One vector is turned by the same rotation once a step. Each row is the vector after some number of steps, and that number follows the row.
The counts run from 0 to 38.
| 113 | 115 | 134 |  78 |  99 | 127 |  79 |  84 |  89 |  96 |  99 | 111 |  40 |  98 |  81 | : 19
|  87 | 153 |  97 | 120 | 100 | 108 |  72 |  99 |  84 |  88 | 112 | 116 |  38 | 111 |  78 | : 34
| 138 | 152 | 121 |  83 | 100 | 127 |  96 | 120 | 109 |  95 | 125 | 128 |  74 | 100 |  92 | : 22
| 116 | 103 | 138 |  78 | 102 | 124 |  61 | 108 | 106 |  88 | 117 | 107 |  53 | 104 |  86 | : 11
| 156 | 145 | 122 |  99 | 112 | 115 | 103 | 101 |  89 |  90 | 109 | 124 |  58 | 104 | 101 | : 30
| 119 | 122 | 119 | 105 | 107 | 113 |  49 |  85 |  76 | 123 | 100 | 110 |  83 |  90 |  72 | : 8
| 136 | 115 | 147 |  79 |  99 | 133 |  92 | 102 | 108 |  85 | 108 | 123 |  48 |  96 |  96 | : 20
| 141 | 119 | 123 | 113 | 116 | 115 |  53 |  82 |  73 | 105 | 108 | 110 |  95 |  97 |  65 | : 7
|  96 | 105 | 118 | 112 |  92 | 123 |  41 | 102 | 104 |  77 | 112 | 100 |  50 | 122 |  99 | : 2
| 116 | 132 | 131 |  84 |  85 | 121 |  59 |  77 |  79 | 105 | 105 |  99 |  61 |  82 |  62 | : 17
| 118 | 130 | 134 | 116 | 102 | 134 |  87 |  97 |  90 |  65 | 111 | 101 |  61 | 131 | 100 | : 37
|  98 | 126 | 127 | 104 |  98 | 138 |  85 |  90 |  89 |  53 | 110 |  96 |  46 | 124 |  98 | : 36
| 113 |  97 | 128 |  84 |  98 | 116 |  55 |  97 |  98 | 108 | 102 | 101 |  47 |  94 |  71 | : 10
| 122 | 168 |  95 | 121 | 115 | 106 |  72 | 108 |  83 | 111 | 108 | 132 |  57 | 107 |  83 | : 32
| 116 | 109 | 121 |  96 | 108 | 109 |  44 |  83 |  86 | 115 | 100 | 109 |  57 |  87 |  61 | : 9
|  87 | 154 | 122 | 102 |  83 | 121 |  74 |  78 |  80 |  89 | 110 |  90 |  50 |  88 |  76 | : 26
| 111 | 109 | 134 | 103 | 102 | 133 |  45 |  99 | 111 |  74 | 111 |  91 |  69 | 121 | 100 | : 3
| 108 | 120 | 137 |  78 |  92 | 119 |  75 |  86 |  83 |  97 |  94 | 100 |  55 |  86 |  68 | : 18
|  98 | 159 | 101 | 114 |  96 |  97 |  67 |  93 |  87 | 101 | 110 | 109 |  52 | 105 |  76 | : 33
| 145 | 130 | 136 |  81 | 105 | 120 |  92 | 114 | 114 |  95 | 113 | 130 |  59 | 107 | 105 | : 21
| 132 | 110 | 134 | 107 | 103 | 146 |  67 |  96 | 105 |  70 | 119 |  99 |  88 | 119 | 108 | : 4
| 140 | 140 | 136 |  88 |  97 | 129 |  69 | 113 | 113 |  83 | 123 | 116 |  88 | 108 | 109 | : 13
| 140 | 142 | 107 | 105 | 110 | 109 | 100 | 104 |  87 | 105 | 118 | 129 |  63 | 104 |  91 | : 31
| 110 | 145 | 122 | 103 |  95 | 123 |  59 |  78 |  78 |  99 | 111 | 102 |  89 |  82 |  69 | : 16
| 115 | 114 | 106 | 120 | 107 | 100 |  40 |  91 |  83 | 101 | 106 | 114 |  57 | 111 |  69 | : 0
|  95 | 130 | 135 | 100 |  94 | 120 |  94 |  82 |  85 |  81 | 100 | 102 |  47 | 105 |  79 | : 27
|  75 | 139 | 114 | 111 |  94 | 128 |  77 |  94 |  94 |  74 | 107 |  99 |  36 | 111 |  98 | : 35
| 142 | 131 | 138 | 110 | 110 | 128 |  63 |  95 |  91 |  76 | 120 | 105 |  98 | 119 |  97 | : 5
|  98 | 102 | 106 | 113 | 101 | 103 |  39 | 102 |  97 |  99 | 105 | 105 |  40 | 120 |  85 | : 1
|  88 | 152 | 112 | 106 |  86 | 109 |  68 |  93 |  74 |  99 | 117 | 103 |  58 |  90 |  76 | : 25
| 129 | 121 | 141 |  81 |  94 | 130 |  66 | 114 | 125 |  90 | 114 | 114 |  71 | 110 |  96 | : 12
| 126 | 151 | 120 |  99 |  95 | 127 |  66 |  97 |  83 |  98 | 124 | 110 | 103 |  85 |  76 | : 15
| 128 | 161 | 106 | 100 | 105 | 111 |  78 | 113 |  97 | 102 | 128 | 114 |  84 | 100 |  89 | : 23
| 112 | 129 | 137 |  90 |  89 | 129 | 103 |  92 |  86 |  82 | 103 | 103 |  53 | 108 |  94 | : 28
| 141 | 143 | 128 |  92 | 102 | 129 |  64 | 104 | 102 |  94 | 132 | 110 | 102 | 102 |  91 | : 14
| 137 | 131 | 132 | 125 | 107 | 130 |  93 | 101 |  72 |  76 | 108 | 102 |  75 | 131 | 102 | : 38
| 140 | 130 | 130 |  91 | 101 | 123 | 113 |  95 |  86 |  79 |  97 | 112 |  53 | 119 | 104 | : 29
| 112 | 169 | 104 | 108 |  92 | 112 |  69 | 102 |  84 |  99 | 125 | 109 |  79 |  90 |  82 | : 24
